A single turn carries every row of the set below to another of its rows. Some are shown first; where does it send the rows asked next?
Bipig: [ -1.8  -5.4   9.0  16.5   9.5 -18.2   1.8   5.1  13.9   6.1  -2.3 -27.7
  -1.5]
mer: [ -2.0 -17.2  11.6   4.0   2.4   2.8  13.5 -13.4  22.7   6.5  15.3 -16.2
  -1.1]
semum: [ 10.9   9.0  -8.3   6.5  -8.4  -2.4   4.6  14.5  30.7  -2.2 -21.7   3.6
 -18.1]
mif: [  9.1   3.2   3.2  15.7   7.7 -27.3 -10.5   1.7  16.9  14.5   1.2  -2.9
  10.2]
dak: [  2.7   0.6  -1.2   4.7 -28.3   2.6   9.8   9.2  32.3  -6.4   0.6  -5.5
  17.0]
sur: [ -0.8   5.4   5.6  10.2 -27.5   6.9   4.6  14.3  36.2  -5.1  -6.9  -5.2
   6.7]
napo: [ 10.2  -4.8   6.7 -12.4  13.4  -1.2   7.8  13.2  29.9  -7.9  -2.0  23.5
  16.8]
Zukas: [  4.4   3.6   9.9 -12.0   9.3   6.1   2.7  15.1  10.1 -22.4  -6.8 -10.7
  -5.7]
kod: [ 11.0   8.1   1.9  10.9   5.8 -24.0  -3.5  -1.3  24.6  22.1   4.6   6.6
   7.4]
Kurer: [  8.4  -5.6   3.9   9.3  -5.6  -5.0   2.2  23.6  39.0  -3.3 -28.7   4.9
  -1.6]
ravub: [  8.8  -5.5  20.0  -9.8  -2.7   5.5  -6.6   9.3  24.4 -26.9 -13.1  -9.2
   4.8]
Pozu: [ 18.8   8.4   1.4  -4.2  13.2  -7.9  -5.0  -9.6  16.0  -6.3  -4.4   3.0
 -21.3]
pogal: [  5.3   6.5   2.2   6.5 -26.4  -1.4   1.3  12.9  36.2  -7.1  -4.7  -6.8
  17.2]
Lesom: [ -4.4   2.6  -2.6  11.4   3.7  -5.7  12.6  13.9  11.3   3.1  -5.6 -23.9
 -13.0]
zet: [ 13.3   0.3  12.5  -5.9  16.3   2.0   0.1  13.4  27.0 -14.7  -7.0  19.0
  17.9]
rof: [  1.4   5.0   6.9   2.1 -28.0   2.4   4.0  13.2  32.5  -2.4  -4.0  -6.8
  18.5]
gokev: [  6.4 -10.9   9.9 -12.9  15.5   5.1   7.9  11.8  36.7 -11.3  -6.2  15.1
  12.7]
badi: [  6.8 -15.1   9.3  -6.5  13.9   0.8   3.5  18.5  31.8  -5.1 -17.1  18.9
  11.1]
turaz: [  8.5  -7.8  11.6 -15.5  12.1   3.6   7.0  11.5  33.5  -5.2  -7.4  21.3
  12.9]
busa: [ 12.4  -0.1   3.4   6.0   4.5   8.5   2.4  20.6  35.9 -10.8 -24.0   5.4
 -12.9]
bakul: [ 13.8   5.3   5.5  12.3  11.1 -24.3  -6.5   1.1  24.7  18.5   8.4   8.5
   4.3]
Fumep: [  9.2   6.6  14.3   1.1  -1.6   9.5  -6.8  18.9  21.1 -23.8 -13.3 -11.9
  -2.2]
tef: [ 11.3  14.0   0.3  14.1   8.3 -23.0  -7.3  -7.0  27.6  12.0   4.5   5.5
   0.8]
finul: [ 12.8  -0.1   4.1   8.7  16.8  -2.8  -1.6 -16.3  22.5  -5.2  -3.6 -14.5
 -20.5]
fuba: [ -1.3 -19.1   8.7  -0.7   6.8   2.8  19.4 -10.0  18.3   3.9  17.1  -7.4
   3.1]
linop: [ 18.1  10.3   2.9  21.2   0.9 -18.1  -7.2 -10.0  24.1  12.0   5.0   4.0
   3.1]
Safeb: [  7.2  -1.9  17.4 -11.4  16.2   6.5   1.8  15.0  29.4 -13.1  -4.3  20.0
   8.4]
Foded: [ -8.7 -12.2   8.1   3.9  13.1   1.8  18.3 -11.0  22.2   1.6  10.7 -19.0
   0.0]
sama: [ -3.2 -15.8  11.1  -3.0   5.2   2.3  15.4 -15.5  19.7   7.0  13.0 -14.6
   4.0]
gezur: [ -2.6 -17.0  11.9   8.4  17.7   4.0  19.6  -6.8  16.3   4.8   9.7 -12.7
   3.1]
nuza: [  5.5  -2.2   9.0   3.6 -27.9   3.1  -4.6   7.7  28.5 -12.6  -8.7  -8.9
  15.0]
mena: [ 15.7  -9.1   7.5   5.0  15.4 -13.2  -3.3 -19.2  26.7   3.0  -7.2  -1.6
 -17.2]
dav: [  2.7   4.9   1.0  19.6  18.6 -13.5   1.5   7.4  17.1   5.2  -6.1 -20.4
 -10.9]
lufo: [ 14.4   7.9   1.0  13.5  -0.9 -22.5  -3.2  -0.4  22.0  15.2  10.3   9.0
   8.1]
Visim: [  0.0 -23.6   6.9   3.0   7.6   0.0  11.5 -21.0  22.3   3.1   2.7 -11.3
  -2.6]
lirok: [  4.1  -1.5   2.3  12.2 -23.6  10.8  12.7   9.6  35.6  -6.3  -9.7  -5.8
  13.0]

tef goes to Safeb
napo goes to fuba
Where do these go?
turaz goes to sama
lirok goes to linop
Lesom goes to semum
mif goes to badi
finul goes to Fumep
mer goes to pogal
Bipig goes to Kurer

A single turn carries every row of the set below to another of its rows. Some are shown first; where does it send the rows asked next?
zir: [  9.4   3.9   3.4  -0.6   0.6   0.7   4.0   5.8  19.0   2.4  12.5  -2.2
  -7.1   1.2  -9.1 -13.6  26.0 -13.3]
pap: [-16.3  -2.3   9.3  21.0   3.9  20.0  -8.8   0.4  -1.2  -8.0  -7.1 -10.3
   1.4   3.9  17.6  -3.7   3.5  -9.7]
Tigad: [ 11.2 -12.0   7.2  -3.4  -8.3   2.5   9.5   1.1   2.0   6.4 -25.7  -0.5
   0.0  19.6  -1.1   3.1  20.5   2.3]
kisal: [  4.5 -10.9   7.0   2.2 -18.7   9.9   9.6   0.8   1.4  -0.3 -32.5   6.5
  -8.3   3.4   5.8  -1.0  10.3   2.7]
Nomar: [-19.7  -5.3   2.8  -6.2   4.8  -4.6  -1.7   3.0  14.6  -1.0  -5.6  -2.6
  -2.6 -19.3   2.1   9.2 -18.2 -14.2]
Palol: [ 18.4  -3.3  -3.0  -2.8   2.1  -3.3   5.7  -3.1 -10.9 -18.2  17.7  -1.2
  -7.4   6.2  -0.4  16.5  22.2  -2.5]
Ponaf: [ -2.2  -1.2   9.1  11.9   8.1  16.8  -6.0  -2.9  -8.3 -19.3   2.3  -6.6
 -17.6  13.8  -3.6   7.6  14.6   8.5]
nupek: [-23.9 -11.5   3.5 -10.4  -2.6  -1.8  12.1 -10.5  -8.0  -9.2   1.2   5.3
 -13.1  14.2  -5.1 -11.3  15.8  -6.9]
zuvid: [-18.4 -21.3  14.0  15.0   4.3  -2.3  -7.4   2.8  -9.8  -4.6  -4.0 -12.1
   1.9  -9.7 -10.7 -12.3   0.4  -8.2]
fube: [-18.8 -15.1   1.8   7.8 -13.5  -1.6   4.2  -6.7 -13.6   1.4 -15.0 -18.5
   2.2  -3.4  11.9 -22.1  -3.7  -0.9]
Vulo: [ 18.5  -5.1   8.2 -11.8   1.2  -9.3   9.0   8.4  -0.6  14.8 -14.2  -0.7
  -7.2  21.4   9.2   0.7  13.2   2.5]
Fugas: [ 24.5   1.2 -14.1 -16.6  -4.5 -14.8   4.0  -0.6  -2.5   8.3   2.8  -9.9
   5.2 -13.5  -2.2   4.9   6.7 -14.5]
pifip: [  2.0  -0.3  -0.9   8.4 -13.2  -0.7  13.1  -6.1  -2.5 -33.4  -6.6  -2.5
   4.3  14.2   6.9   5.1  10.5  11.5]
zib: [ -1.3   9.0 -28.2 -16.7  -3.9  -8.3   7.9   2.6   5.8  -8.5   9.1  -3.8
   7.2  -8.9  11.0   8.1  -2.4 -10.9]
sedab: [ 12.8  -3.9  -7.5 -23.1   4.7  -1.2   1.9  -7.8  -3.5 -10.1  -0.2  -5.9
 -17.2   3.6 -14.6  -4.4  12.4  18.9]
kiput: [ 11.9  -3.5  -1.8  -4.2  -9.1  -1.2   5.5  -2.8   1.0  -6.3  17.8  -5.4
  -2.9 -38.1  -1.6  -2.4  -0.9   1.0]
Soz: [  6.7  -6.2  -4.1  21.7  -1.6 -20.7 -11.1   1.1  -4.3   8.3   0.4  -8.8
   1.7 -14.0 -11.1 -10.0 -11.6   5.1]
vel: [ 17.6 -12.8  -8.3   4.4  12.0  -9.5  -5.0   8.8  11.4   5.4   2.3   1.9
 -14.6 -17.7   8.9  -1.2   6.2  17.9]
pifu: [  4.4 -11.3 -22.5  13.5 -12.3  -6.0  -9.6   5.6 -15.4   7.9  -6.1  -5.4
   9.7  -6.9  17.7   8.1  -2.4  -1.1]
Gima: [-16.1   9.1   2.0  -8.3  10.1  -4.7  -5.1  -7.7  -8.2  -6.6  10.9 -25.7
  -9.1  16.5  -7.6  -4.6  -1.6   2.0]
ded: [ 18.2  -0.1   3.8  -9.6  -7.4 -11.4   5.6  12.2  -6.8  11.1 -14.3   5.5
 -14.0   8.0  23.3  -8.9   3.8  -4.4]
foluf: [  5.4   2.3 -20.3  -7.8   3.6  -0.6  16.1   4.2  -9.5  -9.2  20.3  -6.8
  -7.1   2.0   2.7   0.1   9.2  26.0]
seno: [ -1.6  -7.4   5.9  -3.4  -2.3  -9.5  12.6   0.6   3.9  21.5  -7.5 -11.5
  -7.3 -23.1  14.2   5.7 -19.1   0.5]
gove: [  0.3  -2.2   7.4  18.3  -1.0  11.7   5.7  11.1 -11.0   3.0  17.9 -19.4
  -1.2   4.1 -14.9  -7.6  12.5  13.4]
nifa: [ -6.0 -14.2  -9.7   6.8  -2.2   6.4   9.9 -10.5   1.6   2.8  -0.9 -14.8
  17.9 -29.9   6.0   3.1  -2.9   8.9]
Ruko: [ -3.7  -2.4  -3.9  17.4 -21.2  -4.3   4.0  -0.3 -14.3   9.5  11.7  -7.8
   3.5  -0.7  -6.9  -2.0 -15.7  19.9]
Nele: [  5.9   9.9   3.0 -13.3  -2.6  -9.0  -4.7  -1.5  -7.0 -13.8  24.4 -12.8
 -17.7  -8.9  -9.8  -9.4   1.9  -5.7]
Pevev: [-15.6   1.8 -12.3  -8.2 -17.4   1.6  16.9 -12.2  -8.0  -0.7  13.0   3.5
   6.6   8.4  -6.7  -8.1  -6.8  15.9]
zode: [  0.9   2.7  -5.0   0.1  16.0 -16.6  -5.0  -5.4  17.9   4.6  -1.9   1.5
  -2.4 -13.3 -16.2 -13.3  -6.4  -3.2]
tarus: [ 13.1  -4.7   1.7  -6.7   3.4  -6.7  15.3   1.8   6.6  -0.9  18.7   1.7
  -0.5 -12.1  22.5  20.8   5.0  -8.5]
lepo: [-22.4  -3.0  -6.3   5.8   8.4   6.4   3.4 -12.5  -2.0   5.2  -3.7 -28.5
  15.0   3.8   2.2   3.0  -3.8   7.7]
voli: [-23.1  -0.3   1.6   3.1 -15.1  11.6   7.4   0.0  -7.2  13.6  -2.2  -2.5
  -7.6   9.7   6.2  18.9 -11.3   1.5]
gep: [-11.0 -15.1   4.0   5.0   8.1  -0.2   5.3  -1.6   3.3  -2.9  -0.9   0.4
   4.9 -14.6  36.3   1.0  -4.2  -9.8]
nor: [  0.4  11.0  12.1  28.1  -2.4   8.3  17.0   2.9  -8.5 -12.2  -9.1  -2.6
 -10.3  -2.1  12.8   0.5  -4.0  11.6]
vusig: [ -6.2   8.8   6.3   0.8 -14.8  22.2   0.8  -0.5   3.7   1.4  -2.2 -21.6
  -6.4  13.9 -11.5 -12.2   7.9   8.0]
gapas: [ 11.4   2.6   9.9 -14.7  -2.5   0.4   4.8   1.2  15.5 -15.7   4.6   2.8
  15.2  15.4   2.1  16.7   4.7  -0.9]
kefaz: [ 10.1   0.2   5.1  -0.1 -21.0   3.7   6.4   9.8  -2.4   5.0 -24.2   8.8
 -14.3  -2.6  19.5  -7.0   0.6  -5.7]
Delin: [-10.0  10.8 -12.5 -16.1   1.0  -2.1  10.5 -13.0  15.2   0.6   6.9   6.6
   6.7   2.4 -14.3 -14.1   0.1  -4.5]
gemot: [  9.7   6.2  13.6  17.5  11.4  -1.0   5.0   7.9 -17.2   1.7  -4.9   2.5
   8.0  -9.2  16.3  -9.1  -3.6 -16.3]
vuvu: [ 10.3  -8.0  17.0 -14.6  22.6  -8.8   0.6   2.5  -1.7  -4.1   0.3  12.8
   8.5  -1.8  11.9   3.0  -5.5  -4.4]

Nele goes to kiput
voli goes to nupek
Where do these go?
Pevev goes to Delin
foluf goes to zib
Ponaf goes to Palol
ded goes to kefaz
fube goes to vusig
pifip goes to gapas

A single turn carries every row of the set below to another of its rows. Some are shown first; where does it send the rows asked next?
Las: [  4.6 -12.8  12.0   0.3  -5.9  10.9 -11.2  21.1   1.3  -1.8  20.7  18.9
  -2.1  16.6 -14.6 -11.0  -1.0  -7.9   9.2]
bubi: [  3.6  -6.8   4.0   3.4  -2.7  14.0  -0.1  23.2  -3.2   5.1  13.7  14.5
  -5.5   9.8 -21.4  -9.5  -1.8  -5.1   0.3]
rav: [  8.0   2.5   9.8 -38.2 -13.6   0.0 -10.1   0.1 -14.7   0.9  26.2  20.9
  -4.1  -0.1  -9.4 -13.0 -16.7   1.5  -2.7]
gev: [  1.1  12.9   7.1  -9.0  11.3  15.0   0.2  -1.5 -18.7  16.9  17.9  -9.2
   7.0  -2.1  16.2   0.7  11.2  -1.8 -10.1]
kob: [ 16.1 -27.2   1.3 -18.3  -1.1  15.5  -2.1  16.9  14.6  -8.2  -0.7   3.7
  -1.9  -9.2  15.4   2.1   9.6   7.4   3.1]
Puna: [ 21.0 -11.6  -6.4  -7.6  -4.6   6.2  -8.2   8.9   4.1 -14.2   5.5  13.1
   2.9 -20.5  14.8  -1.9  -2.3  -7.1 -12.6]
Bav: [-10.9   0.2  14.3 -15.7  -6.0  -2.6  -7.5  -8.5  11.8   6.4  20.3  -2.1
 -11.8  -2.3  23.7  -3.1 -11.0   5.8  20.6]
diri: [  1.0 -17.1  13.8  -2.8   0.7   8.6  -1.8  28.5  -2.7  -1.5  11.3  10.1
   1.4  11.5 -19.8  -7.9  10.6  -5.6   6.3]
gil: [  4.0  -4.0   6.0 -40.9   2.4  -3.2  -1.8   9.3 -21.9   1.0  10.0   6.7
  -2.7 -12.0 -22.1 -14.9  -1.4   4.5 -10.3]
Moru: [-11.3  11.2   2.7  -9.3  -3.4  -1.6   4.5  -7.7   3.4  13.5  13.4  -5.2
 -14.6 -13.5  14.8  -2.3 -14.6   6.1   7.0]
mir: [  4.2 -16.9  19.9 -48.0  -1.3  -5.1 -16.4   8.4 -12.5  -7.4  17.9  10.7
   0.7   1.3 -11.3 -15.9   3.0   3.9   5.9]
seb: [  3.8  -8.5  10.6   3.2  -2.0   2.5  -7.5  23.2  -8.3  -6.5  15.8  16.6
   4.5   6.0 -19.2 -10.6   3.8 -14.4  -2.0]
Kug: [  0.8  -3.6   6.5 -15.5  21.8  22.8 -13.0   0.2  -7.7  17.2  14.0 -15.5
  -1.7   5.1  14.4  -8.7  16.8   7.4   2.5]
Lali: [ -5.4   1.1  11.4 -13.2   3.7   0.7  -9.4  -9.0   6.2 -10.8   1.4  17.8
  -9.6  -8.5  17.1 -39.8  18.9   4.9  -8.3]
donol: [-10.6  -2.1  -4.6 -21.1   6.5   3.5   5.1   9.8 -18.1   7.6   8.1   7.7
 -22.6  -1.2  -2.1 -15.9  -2.8  14.9 -27.6]
lida: [  3.0  -7.9  11.3 -45.7  -8.1  10.3   2.8   9.1  -8.2  11.3  16.3   9.7
 -10.5   5.3 -13.6  -8.4  -6.4  16.7   6.2]
sef: [ -7.3   1.7   9.0 -19.3  -5.2 -12.9 -10.0   3.0 -21.6 -10.1  23.4  21.5
  -6.8   2.0  11.5 -14.5  -5.5  -3.0 -27.2]
lopa: [ -9.1   4.7  22.1 -17.0 -11.4   5.2   8.8  -6.0  10.2  -3.1   6.1  21.1
  -6.5   2.4  25.7 -24.2  18.6  10.4  -0.7]
nul: [  6.2   6.5   5.3  -7.9  16.2  12.2 -26.2  -8.7 -14.5   6.4  24.2  -4.1
   5.2  -0.3  18.7 -12.7   6.5  -7.6  -5.6]
gafak: [-15.6 -10.2  12.1 -19.1  14.9 -11.5  -5.0   2.4   2.1   0.3   1.6 -18.5
  -6.9 -17.7   9.3  -8.0   9.7   5.1  11.6]
gopun: [ -8.1 -19.7  17.9 -30.7  -1.2  -3.1 -24.1   4.6  -4.3 -10.2  25.0  18.2
 -14.5  19.2  17.0 -19.2   0.8   8.7  -3.6]
sorot: [ 19.9 -20.3   4.5 -14.4 -10.3   9.8 -11.4   9.7  13.8 -15.2  10.8  15.3
   3.5  -7.0  23.5   1.7   0.5  -2.5   2.1]
ret: [-15.7 -20.2  16.4 -35.2   2.9   3.4   6.5  17.4  -7.5   4.0   9.7   4.0
 -16.6  15.5   7.9  -7.1  13.1  21.7  -7.0]
goneg: [ -8.5  13.0  14.7 -12.0 -10.3   4.4  14.4  -6.6   4.4  -0.1   3.5  20.7
  -7.2  -5.2  20.9 -24.5  14.9   8.4 -10.6]
Dusad: [ -8.1  -2.5  10.3 -16.0   7.0   5.8  -0.8  -4.0   7.9  -4.2  -5.1  11.3
 -13.2  -7.8  13.5 -37.5  23.4  13.0  -6.1]
zof: [  1.3  -0.3  21.1 -16.4   8.0  13.8 -14.0  -2.5  -8.8   8.5  25.8  -5.3
  10.6  11.5  26.6  -0.2  15.5  -1.8   6.3]
Nezi: [-11.0  -1.7  11.1 -13.1  10.0 -20.0 -15.9  -5.2  -3.6  -8.3  10.2  -9.1
  -1.4 -22.1  13.4 -11.8   1.5  -7.3   4.3]
moneg: [ 17.3 -12.4  -8.2 -10.5  -4.4  15.5   8.2  14.5   7.1  -2.3  -1.6   6.2
  -2.5 -17.5  11.4   5.0   0.9   4.5  -9.8]

Lali goes to lopa
Nezi goes to Bav
rav goes to mir
Where do these go?
ret goes to donol
zof goes to Kug
diri goes to bubi
kob goes to moneg

